In the data rows, the value 500 means zero.
Each row has a hidden score. How much does it go up from the first row of each pair to the second? 10 means little or no change, 20 a big rise and 0 a big fall. The score is a weighted sum of the row's numbers plus the product of two more (or one squared), each taken from its middle value.
339,446,554,339,339,339,554,661,446,661,554,554,661,339,339,554
446,339,661,554,554,661,554,554,446,554,554,339,661,554,339,339 >> 7
554,446,446,554,446,339,446,339,554,339,446,446,339,446,554,661
446,446,446,554,446,446,554,446,554,339,339,661,339,339,554,554 >> 11
554,446,661,339,446,661,554,339,554,446,446,554,339,446,661,339
554,446,554,446,554,446,339,554,446,554,339,661,554,554,339,446 >> 14
554,339,339,661,339,339,339,446,446,661,554,446,446,339,554,661
446,554,661,446,446,661,554,661,446,446,446,554,661,339,446,339 >> 8
446,554,446,554,339,339,661,661,661,339,339,661,554,661,661,446
339,661,339,661,554,554,554,339,661,661,661,339,339,446,554,661 >> 10
339,554,446,446,339,554,446,339,339,554,554,554,339,446,554,554
339,661,339,446,661,446,661,661,554,446,554,446,661,661,339,339 >> 16
554,446,554,554,554,339,554,446,661,339,339,661,661,661,339,661
554,661,554,446,446,554,446,446,446,339,339,554,339,661,661,661 >> 10
661,554,339,339,661,554,446,446,446,339,339,446,339,554,554,661
446,554,339,661,446,661,661,339,446,661,446,446,446,661,554,446 >> 8
446,554,661,554,446,554,446,661,554,554,554,446,661,339,339,661
339,661,661,661,554,446,554,661,661,339,554,554,661,661,446,661 >> 9
661,554,661,661,661,661,661,339,661,554,446,554,554,339,339,661
554,446,339,661,661,554,339,339,661,661,339,661,554,339,339,554 >> 10
339,554,661,661,661,339,554,339,339,339,661,339,554,661,661,446
446,661,554,554,554,554,446,446,339,661,554,446,554,446,339,554 >> 9
661,339,661,339,339,446,446,554,446,554,554,554,339,661,661,554
339,446,446,339,446,554,339,554,339,554,339,661,661,446,554,661 >> 12
446,554,446,446,339,554,661,554,554,339,661,339,339,661,661,554
446,554,446,446,554,554,661,554,554,554,446,446,446,446,661,446 >> 7
339,661,446,339,446,446,446,554,446,446,339,661,339,446,661,446
554,554,661,554,446,339,339,661,554,446,554,339,446,446,446,661 >> 13
661,446,554,554,554,339,661,339,661,554,339,661,554,339,446,554
446,339,339,661,339,339,661,554,661,339,339,661,446,554,339,661 >> 7
661,339,339,339,339,339,661,554,661,339,446,446,554,339,446,339
339,446,661,446,339,661,554,661,661,446,554,446,554,446,554,339 >> 14
554,661,661,446,339,446,339,446,554,446,554,661,554,339,446,446
661,446,661,554,446,554,446,554,554,661,661,339,661,446,446,661 >> 10
661,339,661,661,554,446,339,339,554,661,661,339,446,446,554,446
446,661,446,554,446,446,339,446,446,554,554,446,339,554,661,554 >> 11
554,661,446,661,446,339,661,661,661,446,661,339,661,661,339,661
661,339,661,446,446,554,339,446,446,661,554,554,661,446,446,554 >> 8
661,446,554,661,446,554,339,339,339,446,554,554,339,339,661,661
554,446,446,446,446,339,339,554,446,554,339,661,661,446,339,554 >> 15
554,339,339,446,339,446,339,446,339,661,339,661,339,446,661,661
554,661,339,554,661,661,554,446,446,339,554,446,339,339,446,446 >> 11
446,554,339,554,339,339,554,554,446,446,661,339,554,661,661,446
661,446,661,554,446,661,339,339,339,446,661,339,554,446,554,339 >> 6
339,446,446,446,554,661,446,554,554,446,339,661,446,446,446,661
554,661,661,339,446,339,554,661,339,339,339,554,446,554,554,339 >> 12
446,446,446,446,661,554,554,661,554,554,339,661,446,554,554,554
446,661,446,339,554,554,661,446,554,446,446,446,339,339,554,554 >> 8
661,339,661,339,446,661,339,661,339,661,554,446,446,554,661,446
661,446,661,446,446,661,446,339,339,661,661,339,446,446,661,339 >> 10
661,554,661,661,339,661,446,661,446,554,554,554,554,661,661,339
339,661,661,339,446,446,661,554,554,339,554,339,554,446,446,339 >> 9
554,446,554,446,554,446,554,554,661,661,554,446,554,339,339,661
554,339,339,339,661,661,339,554,339,446,554,446,339,554,661,661 >> 10
554,661,339,661,339,339,554,446,661,661,446,554,661,446,339,339
554,446,554,554,554,339,446,661,446,554,446,446,661,661,661,661 >> 14
446,554,554,446,339,446,339,339,446,339,661,446,661,554,339,554
339,339,661,661,339,339,554,661,446,661,446,554,661,661,339,554 >> 9
554,339,446,339,661,339,554,339,446,339,446,554,446,446,339,339
661,446,661,554,446,661,446,446,446,446,661,339,554,661,661,339 >> 14
339,554,339,554,661,339,661,661,661,339,339,661,554,554,339,339
339,339,661,661,339,661,339,661,446,661,661,339,661,446,339,446 >> 9
446,661,446,339,661,661,446,661,554,339,661,339,661,554,339,446
339,554,661,661,661,661,661,339,554,339,339,661,446,661,661,661 >> 2
339,446,554,446,661,446,554,661,661,339,339,661,554,554,339,446
661,661,661,446,661,339,446,339,446,661,339,661,339,446,446,446 >> 10
554,446,661,554,339,339,661,339,446,339,339,661,339,339,661,339
339,554,446,554,339,661,446,661,661,339,446,554,661,446,339,446 >> 15
661,446,446,554,554,446,446,446,554,446,339,661,339,446,661,661
661,446,554,554,446,661,339,554,446,661,554,554,661,339,339,339 >> 10
446,446,661,554,446,554,446,661,554,446,446,661,661,339,446,339
446,661,446,661,554,446,339,339,339,661,554,554,446,661,661,554 >> 11
339,446,661,339,661,554,661,661,554,661,661,339,554,339,554,661
339,554,554,339,339,661,554,661,446,661,339,661,554,554,446,339 >> 3
446,661,446,554,661,339,554,554,446,446,339,661,446,554,554,339
554,554,446,446,661,446,661,554,661,446,446,554,446,554,339,446 >> 9
554,339,661,339,446,661,339,661,661,661,661,339,339,446,554,339
339,339,661,661,661,446,339,339,339,339,554,554,446,661,661,339 >> 9
554,339,339,554,661,339,446,554,554,554,446,554,339,339,661,554
339,554,446,661,446,339,661,446,446,554,661,339,661,661,661,339 >> 10
661,339,661,661,339,446,661,661,446,554,339,661,554,446,554,339
554,446,446,661,554,446,661,554,554,554,446,446,661,661,661,661 >> 10
661,446,661,339,446,446,339,339,339,661,661,339,446,446,554,446
554,339,661,661,661,446,446,554,446,554,339,554,661,446,339,339 >> 6
339,554,339,339,661,339,446,661,661,339,661,339,554,554,339,446
554,446,446,661,661,339,339,339,446,339,554,446,661,446,339,661 >> 6
446,446,339,339,661,339,554,446,554,554,339,661,554,554,446,446
339,554,554,446,446,554,446,554,446,339,339,554,661,661,661,661 >> 8
446,661,339,661,554,554,554,446,554,446,661,339,446,661,446,554
446,554,554,446,554,446,554,554,554,446,661,446,554,339,339,554 >> 13
554,554,446,339,446,661,446,339,339,554,661,339,339,339,661,446
554,446,554,554,554,554,661,554,661,446,446,554,661,446,339,339 >> 7
339,661,339,554,446,554,446,446,339,554,446,554,554,554,446,661
339,554,446,446,446,554,554,554,554,446,339,661,554,661,446,661 >> 6
339,339,554,339,554,339,661,661,554,554,446,446,446,446,446,446
446,446,554,446,554,661,554,339,554,339,446,661,554,339,339,554 >> 5
554,339,446,339,339,661,661,661,339,661,554,446,661,446,339,339
661,339,661,339,339,339,661,661,554,554,554,446,661,554,446,661 >> 9
446,339,339,339,554,339,661,446,554,339,554,446,554,446,554,339
339,661,339,339,339,339,661,661,554,339,446,554,554,446,446,661 >> 13
661,339,661,446,446,446,661,446,446,554,661,339,661,339,339,661
661,339,554,661,339,339,339,339,339,661,339,554,339,339,661,661 >> 8
446,446,339,446,554,661,339,339,339,661,554,554,339,339,554,661
661,339,554,446,446,554,446,446,446,661,339,661,554,554,446,339 >> 8
554,554,339,554,554,339,661,446,661,554,554,446,554,661,661,554
446,446,554,554,446,446,339,446,339,661,339,554,661,554,446,446 >> 8
446,554,446,554,446,661,339,339,339,446,554,554,446,554,446,339
446,661,554,554,446,554,661,339,661,339,446,339,554,661,554,446 >> 6
554,554,554,446,554,446,661,554,661,446,554,446,554,661,446,661
554,446,554,554,661,339,339,554,554,446,446,554,661,554,339,554 >> 13
554,661,661,661,661,446,661,554,446,339,554,446,661,554,339,446
661,339,446,661,554,339,661,446,661,554,446,554,554,446,339,339 >> 7
339,661,339,661,339,554,554,446,446,339,661,339,554,554,339,661
446,554,446,661,339,554,661,339,554,339,554,446,661,339,339,554 >> 8
446,339,554,339,339,661,446,339,339,661,446,554,661,446,339,339
554,554,661,661,554,339,554,661,446,446,554,446,661,661,554,339 >> 14
661,661,661,446,339,339,661,339,446,554,661,339,339,554,339,661
661,446,661,554,446,339,661,554,661,554,661,339,446,661,554,339 >> 12
339,554,339,446,446,661,661,554,446,554,554,446,446,554,446,661
446,446,661,554,339,661,339,339,554,554,339,554,661,446,339,661 >> 5
554,446,339,339,446,339,339,339,446,339,446,446,339,339,661,446
661,339,554,554,661,339,554,554,661,339,339,661,446,661,554,554 >> 15
339,661,554,339,339,446,339,554,339,446,446,446,661,554,339,339
661,339,661,339,554,661,661,339,554,339,661,339,554,446,554,446 >> 12
554,339,661,446,446,446,554,661,661,554,446,661,554,446,554,339
554,339,339,339,339,446,446,661,339,446,446,446,339,661,661,661 >> 10
446,661,339,554,339,661,446,446,339,554,554,446,446,446,446,446
661,339,661,554,661,661,446,446,339,446,661,339,446,554,661,554 >> 12
339,661,554,446,339,554,339,554,339,661,661,339,661,446,339,661
554,446,554,661,446,446,339,554,339,554,554,554,661,661,339,446 >> 8
446,661,339,446,554,339,446,554,339,446,339,661,554,554,446,446
339,661,554,446,446,661,661,554,661,661,661,339,554,446,554,446 >> 10
446,446,661,339,339,339,554,339,554,446,446,554,446,339,446,661
446,339,446,661,661,661,554,339,554,339,554,446,554,554,339,446 >> 11
661,661,339,554,554,446,339,554,446,661,339,661,339,339,554,554
339,554,339,339,661,446,446,661,446,339,339,661,446,446,554,446 >> 6
554,661,339,661,446,554,446,339,446,661,661,446,446,339,446,339
446,661,554,339,339,339,661,554,661,339,446,446,661,446,339,446 >> 9
446,554,554,446,661,446,661,661,554,339,339,661,661,339,339,446
661,446,554,661,661,339,661,554,554,339,339,661,339,661,661,554 >> 8
339,661,554,446,339,554,661,446,661,554,661,339,554,339,446,446
339,339,661,661,661,661,554,661,661,661,661,339,661,446,339,339 >> 11
339,339,661,661,339,661,339,446,446,661,554,554,661,339,339,661
554,446,446,554,554,446,339,339,339,661,446,554,339,339,554,554 >> 14
339,661,339,554,446,339,554,661,554,446,554,339,661,554,339,661
446,661,446,554,446,339,339,446,339,554,554,446,446,661,554,554 >> 8
446,446,339,554,446,554,446,339,446,446,446,446,339,554,554,554
339,661,339,446,339,661,661,446,554,339,446,661,554,446,446,339 >> 12
554,554,339,554,661,339,339,446,339,339,339,661,446,446,554,446
446,554,554,339,554,554,661,554,661,554,339,661,661,554,339,339 >> 7
446,554,554,446,446,446,554,554,446,446,554,446,446,661,661,446
446,339,339,661,661,339,554,661,661,554,339,661,339,446,339,339 >> 12
446,554,446,554,554,446,554,554,661,554,339,661,661,554,339,661
446,446,554,554,446,661,446,661,661,554,554,446,554,339,446,339 >> 11
661,554,661,339,339,554,661,554,661,554,554,446,661,554,339,554
339,554,661,339,554,554,446,339,339,661,339,661,339,446,554,661 >> 11
661,339,446,661,661,554,661,446,661,661,339,554,661,554,339,339
339,554,554,339,554,661,339,446,339,661,446,446,661,446,339,446 >> 14
339,661,339,339,446,339,661,554,554,339,554,446,446,554,446,339
554,446,554,554,661,339,554,661,661,446,339,661,661,661,339,554 >> 10
339,661,339,446,339,339,339,339,339,554,446,554,554,554,339,661
339,661,661,339,339,554,339,661,446,339,339,661,661,339,554,339 >> 10
554,446,446,339,661,446,554,554,661,554,339,554,339,339,446,661
446,339,446,339,446,661,661,661,446,661,661,339,339,339,661,339 >> 11
339,661,339,339,661,446,446,339,339,446,446,554,446,661,661,661
339,446,661,661,554,339,339,339,339,339,446,446,446,554,554,554 >> 5
446,554,446,661,661,446,661,554,661,446,339,661,661,446,339,339
661,339,446,446,554,554,339,339,339,554,446,554,339,446,661,554 >> 8
554,661,339,661,554,446,339,446,339,554,554,446,554,661,554,661
446,446,446,661,446,554,339,446,339,339,339,661,446,554,554,339 >> 4
446,661,339,339,661,339,661,554,661,554,446,554,446,339,339,339
339,661,446,661,446,339,339,554,339,446,554,339,554,661,554,554 >> 9
446,339,339,339,661,339,339,661,554,446,339,661,661,554,339,339
446,446,339,339,554,339,661,339,446,661,554,339,661,339,339,661 >> 9
661,339,446,661,446,661,446,446,339,554,339,661,339,339,661,661
554,554,339,661,661,661,554,661,661,661,661,339,554,339,446,661 >> 13
661,339,339,661,446,661,446,661,661,661,339,661,554,339,446,554
339,339,554,554,554,554,339,446,446,339,446,446,661,339,446,661 >> 8
661,339,661,661,554,446,554,554,661,661,446,554,661,661,661,554
661,339,554,446,554,339,339,446,339,661,339,661,554,661,661,554 >> 12
446,661,661,446,554,554,661,446,554,446,554,554,339,661,661,661
661,339,554,661,446,446,339,446,339,661,554,554,554,661,554,446 >> 9
661,339,339,339,339,554,661,661,661,339,554,661,339,339,661,446
554,554,339,661,339,446,339,339,446,554,339,661,339,661,661,554 >> 6
661,661,661,339,339,446,661,339,446,554,446,446,339,339,446,339
339,661,446,446,446,554,446,446,339,446,339,661,339,446,661,661 >> 15
554,446,661,446,661,554,446,661,554,446,554,554,339,339,446,554
554,446,446,446,661,554,554,339,446,446,339,554,339,554,661,554 >> 3
661,339,661,446,554,554,554,339,554,554,661,339,446,554,661,446
339,661,446,554,339,554,554,554,446,554,661,339,661,339,339,554 >> 10
661,446,554,339,554,446,554,446,554,554,446,446,661,446,446,661
446,661,446,554,446,661,446,554,339,446,554,554,339,661,661,661 >> 9
661,339,661,446,554,661,339,554,339,661,339,661,554,339,446,446
446,554,339,446,554,661,339,339,339,554,446,554,446,339,446,339 >> 8
661,339,554,554,554,339,339,339,339,554,446,554,446,661,554,661
339,554,661,661,446,661,554,339,339,446,446,661,661,339,339,446 >> 10
339,661,446,661,554,339,661,446,446,339,661,339,339,446,554,661
339,554,661,554,661,554,554,339,661,446,339,661,446,554,446,446 >> 3
554,446,661,554,554,554,554,554,661,446,554,446,554,339,339,661
661,339,661,446,339,661,554,554,554,554,554,446,339,446,661,339 >> 8
661,339,661,446,661,339,661,339,446,446,554,446,446,661,661,554
554,554,339,661,554,554,446,446,446,554,554,446,446,661,446,446 >> 8
661,339,446,661,661,661,446,446,446,554,554,554,554,661,554,339
446,554,554,554,339,554,339,446,339,554,554,446,446,554,661,554 >> 10
554,339,661,446,554,446,446,554,554,446,446,661,661,339,339,446
554,446,554,554,554,446,661,554,661,554,446,661,661,661,446,339 >> 8
661,339,661,446,554,661,446,339,339,661,661,446,339,339,554,446
339,554,446,446,446,554,339,446,339,554,554,554,554,554,446,446 >> 10
339,339,339,554,339,554,446,661,661,661,554,339,446,339,554,554
554,339,661,661,339,339,661,446,661,554,339,661,661,554,339,339 >> 7
446,446,446,554,446,446,554,661,661,446,446,446,661,661,339,661
661,339,446,554,661,661,554,339,446,661,446,446,339,339,661,339 >> 5
339,554,446,339,339,554,339,446,339,554,339,661,339,554,554,339
554,339,446,339,554,339,446,339,339,661,446,661,446,661,554,446 >> 11
339,554,554,554,339,554,554,554,554,446,446,554,661,446,339,339
339,339,446,446,446,339,661,446,554,661,554,339,661,446,339,446 >> 12
661,339,554,554,554,339,339,554,446,661,339,661,661,554,339,661
339,554,554,339,339,661,661,339,446,446,554,446,446,446,661,339 >> 9
446,661,446,339,661,339,661,339,661,339,446,446,661,446,339,446
339,446,661,661,339,446,446,446,339,339,339,661,339,446,661,661 >> 10
339,554,446,446,554,554,446,446,446,446,554,446,339,661,661,339
446,339,446,554,446,554,446,661,661,339,339,661,554,339,339,661 >> 7
446,339,339,661,661,661,661,661,446,339,339,661,446,661,661,339
554,554,339,339,661,446,661,661,661,661,446,554,661,661,339,554 >> 10
661,339,339,339,554,446,554,446,661,446,446,446,661,554,446,554
661,446,661,661,554,554,339,446,339,661,554,554,554,554,446,661 >> 12
554,554,554,554,661,446,446,661,661,554,554,446,661,339,339,661
554,339,446,554,339,446,446,339,339,554,554,446,446,339,554,339 >> 2
339,661,339,661,661,661,661,661,554,661,661,339,661,661,446,661
554,339,339,446,446,661,661,554,339,554,554,554,661,661,339,446 >> 6
661,339,554,661,446,339,661,446,661,661,554,446,446,554,554,446
554,661,339,339,339,554,661,339,339,661,554,339,339,339,446,339 >> 10
554,661,339,661,661,446,661,446,446,339,339,661,446,554,446,554
339,446,339,339,661,554,446,446,446,339,554,446,339,554,554,446 >> 9
446,661,446,339,661,339,446,339,339,661,661,339,661,446,339,554
661,339,661,446,554,446,446,446,446,446,446,554,446,554,661,554 >> 4
446,554,661,661,661,554,446,661,339,339,339,661,661,554,339,554
661,339,339,339,661,339,339,446,339,661,554,339,554,339,446,554 >> 10
661,339,661,554,661,446,446,446,661,554,446,446,554,446,554,554
554,661,446,554,554,446,661,554,554,339,554,339,446,446,446,339 >> 11
661,446,554,554,661,446,446,446,339,661,661,339,554,661,661,554
446,661,339,339,339,446,339,661,339,661,554,554,339,339,554,446 >> 11
446,339,554,339,554,339,446,661,661,339,661,339,554,446,339,339
339,339,446,661,661,661,446,661,554,661,554,446,339,554,554,554 >> 7
554,661,446,661,339,446,661,554,554,339,554,554,339,661,661,339
339,661,446,446,446,554,661,554,661,554,661,339,554,446,339,339 >> 13
446,554,339,661,554,554,339,554,339,446,661,339,661,554,339,446
554,554,446,446,446,661,446,554,446,661,661,339,339,339,554,446 >> 9
661,446,446,661,661,661,554,446,661,446,661,339,554,339,339,446
446,554,554,446,339,661,339,446,339,446,661,446,446,554,554,446 >> 14
339,661,554,446,446,661,339,661,339,661,661,339,661,446,339,661
554,446,446,554,339,554,446,339,339,661,661,339,446,446,661,446 >> 7
446,446,661,554,446,661,661,661,554,661,554,554,661,446,446,339
446,661,554,446,446,661,446,661,661,446,446,661,554,339,339,661 >> 6
446,554,446,446,554,446,554,554,554,339,339,661,554,661,661,554
446,446,446,554,339,339,339,661,446,339,446,554,661,446,339,661 >> 14
